(in the rows, 128 means zero)
One turn sends every row of this set to another row. A few are shown first. Where does it send the rows asked after them?
Kovo: [137 156 102 153 129 141 114 129 111 166 111 147  95 102 136 100 133 107
 141 128 145 148 151 131 104 123 113 151 112 123 151  75 116 103 109]
zep: [139 122 103 130 125 148  96 140 120 162 120 139 128 115 121 112 111 125
 112 105 150 158 132 150 108 123 140 131 106 117 150 123 142 105  89]
tal: [128 137 123 117 144 132 102 147 139 146 129 136 134 121 119  83 122  96
 160 144 122 109 120 141 116 117 132 137 122 109 130 108 110  83 118]
Navu: [126 121 155 115 138 169 129 130 123 181 125 135 120 123 137 111 135  92
 143 128 125 136 123 136 100 139 123 114  89 132 151  92 127  91  97]
Pemik: [131 138 124 112 144 129 104 146 145 146 129 132 135 122 119  82 120  96
 162 141 125 115 122 142 114 116 133 132 126 109 129 108 112  85 121]
bolu: [108 136 125 130 132 138 109 105 129 131 115 155 130 114 126 113 113 108
 123 145 131 134  93 144  82 115 134 142  92 101 161 111 112 108 102]
Fegok: [130 128 142 124 139 161 132 133 130 169 122 133 125 121 131 114 138  83
 146 127 121 137 129 121  99 132 129 121  75 138 147  96 140  81 100]
zato: [116 140 115 127 131 122 114 105 144 124 112 146 135 116 125 114 112 104
 128 140 132 147  98 135  76 112 141 137  91 108 152 117 124 103 106]
Geliv: [130 120 141 115 141 154 130 127 137 178 124 124 121 126 141 109 139  91
 150 124 125 152 122 126  97 138 128 108  91 140 137 100 135  91 103]
Zabi: [136 141  91 157 130 134 104 131 113 167 108 142 107  99 150 107 131 105
 144 121 142 154 150 126 102 125 120 145 117 132 135  93 120 108 116]
Vazo: [112 135 123 120 131 127 112  99 143 136 118 145 125 121 130 105 116 114
 126 143 136 152  87 146  80 119 134 130 103 103 153 111 110 114 103]
sud: [131 132  87 157 129 150  95 132 116 161 124 136 111 122 134  99 138 123
 117 124 138 152 107 133 121 123 139 138  84 120 134 114 125 100  82]
ratoz: [139 143 106 138 128 138 109 131 114 173 110 144 105 100 141 105 122 112
 138 117 151 158 157 140  97 127 115 141 130 123 150  86 119 112 114]
bar: [129 139 128 112 144 133 104 145 143 148 130 134 129 124 118  80 122  99
 160 144 125 112 119 145 116 117 130 133 126 107 131 104 108  86 117]
giv: [143 154 105 133 126 145 116 133 132 158 126 135 101 125 107  93 125 127
 114 123 153 160 124 146 114 119 133 135  89 110 162  95 135  95  77]

zep goes to giv
tal goes to Pemik
Geliv goes to Navu
Now find these:
ratoz goes to Kovo
zato goes to Vazo

